(in the rows, 128 means zero)
Each path below is one point turned by a fixed rotation once a step. After each direction that follows a path, write how fast that rotation turns it, in deg/step (0 if it stays still).
Each turn is a multiple of 5 degrees from 10 to 175, or 0.
Each row of a path follows its step; steps can be skipped.
Rotation 1:
step 0: [132 130 131 127 126 135 128 118 123 123 130 140 123 127 137 127 128 127
 124 130 137 128 122 127 136 121 131]
step 1: [130 130 124 127 125 119 134 128 131 134 131 134 132 116 126 135 126 137
 129 131 128 117 137 127 130 127 129]
step 2: [132 126 124 131 129 129 132 122 132 120 121 136 123 123 137 128 127 122
 132 140 133 133 122 135 128 125 124]
step 3: [132 134 127 122 129 127 120 128 129 125 136 129 121 119 131 136 129 140
 130 126 133 125 137 128 124 133 131]
step 4: [122 130 123 131 126 133 134 123 140 125 121 129 125 121 123 121 133 132
 130 138 124 132 129 138 129 127 124]
step 5: [136 135 119 128 132 137 118 126 121 123 137 126 121 129 127 131 125 133
 136 130 129 125 126 130 122 124 131]
step 6: [121 133 124 133 129 134 128 128 137 123 126 138 130 127 120 125 133 137
 120 124 128 127 136 130 134 123 123]
step 7: [140 133 117 136 130 127 128 134 124 126 124 125 128 129 125 124 121 125
 132 132 125 120 128 137 121 123 129]
step 8: [129 129 125 128 137 130 121 131 133 118 130 138 125 132 134 128 125 130
 121 120 127 135 134 128 132 128 119]
Speeds:
[129 126 127 129 128 127 129 128 126 125 124 128 125 129 129 123 127 130
 133 128 130 127 125 127 128 128 130]
145
[128 127 128 130 129 131 127 125 131 129 126 128 130 130 132 124 131 126
 126 130 130 130 130 127 131 128 128]
175
Rotation 2:
step 0: [120 133 132 127 125 138 136 129 119 125 128 126 136 115 133 136 130 123
 126 130 123 138 126 134 131 127 125]
step 1: [132 139 129 128 137 124 117 125 127 127 134 134 128 134 129 126 121 120
 138 126 126 126 118 125 127 121 120]
step 2: [139 129 125 128 122 130 130 138 118 118 124 126 130 127 131 140 137 139
 127 127 134 125 126 132 133 127 125]
step 3: [120 131 123 125 135 129 126 124 130 139 128 120 139 127 127 121 132 128
 131 131 135 128 113 123 132 123 129]
step 4: [128 121 125 128 130 127 130 137 121 124 133 129 126 138 115 129 134 130
 134 125 123 130 130 128 126 134 113]
step 5: [120 126 123 135 121 119 120 128 127 136 121 126 129 116 134 135 131 125
 125 132 129 126 121 129 133 138 126]
step 6: [127 131 130 127 130 123 137 131 128 133 120 124 129 134 131 125 131 125
 145 129 117 131 130 129 120 119 124]
step 7: [124 123 129 134 124 124 127 130 119 120 132 140 128 129 134 126 131 126
 133 126 136 126 119 139 127 137 135]
step 8: [123 131 131 138 132 125 121 128 129 125 130 115 133 124 134 128 130 137
 138 121 125 131 134 118 131 122 132]
Speeds:
[126 127 131 126 131 129 132 129 125 130 126 131 127 128 128 126 130 125
 126 127 127 129 125 123 127 125 129]
125
Rotation 3:
step 0: [126 129 135 128 132 126 122 122 131 133 129 130 120 136 134 130 133 127
 119 129 125 124 129 136 134 122 121]
step 1: [128 135 126 117 132 127 123 125 137 119 135 122 126 136 128 126 131 134
 128 134 134 129 129 126 122 125 126]
step 2: [128 127 116 135 127 132 135 127 130 125 132 128 127 131 120 123 128 132
 136 127 134 117 126 124 122 131 126]
step 3: [125 118 127 131 130 132 130 128 124 134 128 143 121 123 122 124 127 130
 126 130 129 131 125 131 128 136 126]
step 4: [129 128 133 118 122 128 125 126 129 121 126 133 129 116 129 118 124 126
 123 129 121 133 132 135 127 127 130]
step 5: [135 132 129 124 128 127 130 128 126 124 125 122 132 129 128 125 125 123
 124 129 119 114 120 129 134 121 130]
step 6: [131 125 129 123 134 124 131 137 126 133 124 122 126 137 121 133 124 127
 124 133 136 131 118 128 129 126 127]
step 7: [126 125 125 132 118 123 130 130 134 130 126 121 128 126 124 130 127 130
 127 122 136 138 128 133 115 128 127]
step 8: [126 125 123 137 122 131 124 119 130 130 126 132 130 124 134 130 139 129
 123 120 126 125 120 131 128 127 130]
Speeds:
[130 130 124 130 128 127 130 131 131 129 125 128 126 131 124 128 125 128
 131 128 128 130 127 125 128 131 127]
85
